The rows of R fall into a few groups, which share some directions, and each row is roughly a mix of its group's hidden directions, except one row that fits no group.
R:
[[  6  -8  -2 -16   2 -15  19   8  -6 -15]
 [  4  11 -19  -5  14 -11  11 -11  13   5]
 [ 14   1 -29  -3  10  -5  -7  -3  -4  -7]
 [ -9  12  12   5   8   9  -3 -25 -10  -1]
 [  4   1 -10  22 -12  18   2 -13  -4   7]
 [ 11  -2  -2  -2  -9  -9   5  31   3   6]
 [ -7  -8  12  -7  -8  -7 -15  10  23   5]
 [ -3  17 -15  -1  12  -2  -1 -24  -5  -1]
 [-13 -15  21   5 -14  12  -1  -6  -7   1]
 [  7 -10 -16 -18  -8  -3  -8 -18   8  -5]
 [-19   2  11  16  -9  18   7   5  -7   3]
 [ -5 -13 -10  21 -10  11   4 -15  -6   9]
 [ 13   5 -11  15   0   2 -23  -5  -1  14]
 [-22 -17  -3  13  -4   9   0  14   3   5]
 [-15  -4   2 -10 -14  -9 -15  11  15   8]
 [ -9 -15  -5  -2 -20  -3  18  -2 -10 -11]
 [  8   0 -11  -3  11   0  -5  -2  29  -9]
 [ -4  -4 -16  -2  13   3  -6 -21 -17   6]
 [-22  -2   6  13 -15  12   3  14   2   2]
 [  7  -1  -2   1 -18  -5  -1   9  24 -15]
 [  6  14  17 -24   7  -1  -4   2  -6 -10]
 [  4   9 -24  -7  12 -10  11   4  13  -2]
 [-11  -9 -12  20 -12   6   5 -12 -10  11]
 [-19 -19   4  -1 -11  -6  15  -1 -13   0]
 [ -4   5  28   8  -7  12  -1  -5   2 -12]
 [ -6   1  18 -20  15 -10  -3  13   2  -5]
 [ -6  -3  28   7 -13  10  -5  -9  -2  -2]
 [  1  -2  29   7 -11   7 -13  -6  -3   0]
 [  2   4  -6  -4  11  11 -20  -8  22   6]
 [-13 -12  20 -10  10   4   6 -17   3   1]
 [  9  -4 -10 -13   6  -8   2 -17  21 -10]
 [  3   4   6 -28   8 -13   2   9   2 -11]
 [  8  -8  12 -21  10   0   5 -15  12  -9]
 [  1  19  14 -21   7  -2   3  11   1  -9]
 [  6  10  -6   5   9   9  -5  -9 -28  -5]
 [  6   1  11  -1  -5  -5   7  31  -1   8]
 [ -5   2 -11   5   9  13  10  -6 -24 -11]
 [-21  -8   5   7 -10   9  -8  16  -9  13]
 [ 20   3 -10  -6   6 -14  -5 -16  15  -4]
 [ -9  -5   4   5 -27 -12   3   3 -14   5]
 [  3 -19  -8  17  -6  11  -2 -18  -4   7]
 [  6 -10  11 -11   4  18  12 -19   5  -5]
 [ -8  10  18 -23   5 -10  -2  -7  -9  -4]
 [ 21  11  -9   6   7  -4  -4 -17  14  -5]
 [-18   1  12  13 -18   7  -1   1 -13  11]
 [-14   2  16  16   3  -2  10  19  -7   6]
 [ 20   6 -12 -15   9  -5  -9  -3  16  -8]
 [-12 -14  -9  -4  -5   6 -23 -14  -1  -8]
 [  0   8  -2   3   7   6 -16  -5  29   5]
 [ -2  15  10 -23   8 -13   3   8   5  -8]
 [ -1  -2  -8  20 -10   6   3 -24   5   8]
 [ 11   9 -22  -3  13  -5   7  10   9 -13]
 [ -4  -2   0  -3 -27   3  11  -1 -17  -9]
 [ -5  -9 -12  25 -10   6  -2 -12  -5  11]
 [ 15  -6 -17 -18   4  -7 -11  -9  11  -5]
 [ -8  -3   1 -17 -25   6   5   2 -13  -7]
 [  7  24  12   0   9   4 -12  -5  13   7]
 [  3   9   4  -5   5 -13   7   2  29   7]
 [  2 -10  10  -5 -10  -4  -7  29   7   4]
 [-21  -2  10  11  -7  12  -1  18  -5   8]
 [ -3  -2  14  -4 -14 -12   0  13   5  24]
 [  0  18   9 -21   6 -14  -4  11  -2  -8]
 [  7  -7  -6   1  14 -19 -17  -1   8  15]
 [ -3   5  14 -20  12 -13  -6  17  -1  -6]
 [  7  -7  -6 -16   9 -13  -8 -21  11   4]
 [ -9  -6  -6  25 -10   9   0 -12  -7  12]
 [ 20   3   0   0  -2 -15   7  -2  23   8]
 [ -2  -7 -11  25  -8  14   6 -10   5   8]
 [  0  13  12 -19  11 -12  -3  16   5  -7]
 [  6  10 -23  -4   3 -11  11   8  15  -5]
 [ -7  -6 -13  27  -9   5   2  -9   0  11]
 [ -4  12 -12  22 -15   3  -4  -6 -11  10]
 [ 15 -11 -15  -5  18   0  -2   9  12 -12]
 [ 11   1 -23  -5  14  -7   1  -5  16  -8]
 [  0   6  27   7  -4   8  -6   4 -18   4]
 [ -5  18  19 -18   8  -4  -2  11  -5  -5]
 [-11 -21  13   3 -13   6   6  -8 -10  13]
 [ 15  11  -9  -4   6   1 -10   9  23  -8]
 [ 10  -5  15 -21   9   3   2 -17   7  -8]
 [ -1  14  18 -24  10  -2   4   5   2  -8]
 [ -3  -7  -2   1 -27 -11  10 -11 -11  -4]
 [ -5 -19  -7   9  -3  -7  12  14 -20  -1]
 [ 16  -5  -4  -6  22  -7  -1  -1  20   3]
 [ -5   5  10  -1 -17  -2  24  -8  -6 -15]
 [-17  15 -10  10  -8 -11   1  15  -8   7]
 [ -6  -3  23   8 -12   8   4  -7 -17   9]
 [ -6  -3  15   1 -14   6 -17  14 -17   2]
 [  4  -1 -21  22  -8   5   1  15   2   4]
 [-12  -4  10 -16 -13  -1  19  -1 -14  -9]
 [ 12  -1  11 -11   2   6   0 -29   4  -5]
 [ -5 -11  -3   3  17  18  21   0   5   8]
 [  2  16  14   2 -12  -4 -11  -1  21 -11]
 [-25 -13   3   9   3  14   2  14   3   5]
 [ 13  19 -15   5   6   1   6   6 -17 -11]
 [  4  10   8 -19   8  -4  -5  23  -7  -8]
 [ 14   4  -2 -15  -5   1  10  -1 -24 -12]]
Here is one row from each group, named. Which group is each of the other rows in?
[ -5  -1 -25  -7   9  -9   5 -16  11   6] -> <120>
[ 17  -4 -10 -16  14 -11   6 -13   6 -11] -> <110>
[  3  23  11 -18   6 -11  -4  10   2  -8] -> <127>

[  0   0  -8   1  11   6  -9 -12  29  -1] -> <110>
[ 13  16   0 -14 -11  -4  -8 -17  13  -4] -> <110>
[ 13  11   7 -10   9 -14 -17   0  -8  15] -> <110>
[  8  21 -20  -4  14  -9   2   2   7  -7] -> <120>
[ 14   8  14   4 -14 -11   9  12  16   5] -> <120>
[ 12   7 -22  -3  15  -4   1  -4  12 -14] -> <120>
[-16   4  11  17 -16  10   1   4 -13   8] -> <110>
[13 18 -2 21 -6 -1 -9  2 15  1] -> <110>
[  4   2  -4  -2  11  -3 -26  -2  15  16] -> <110>
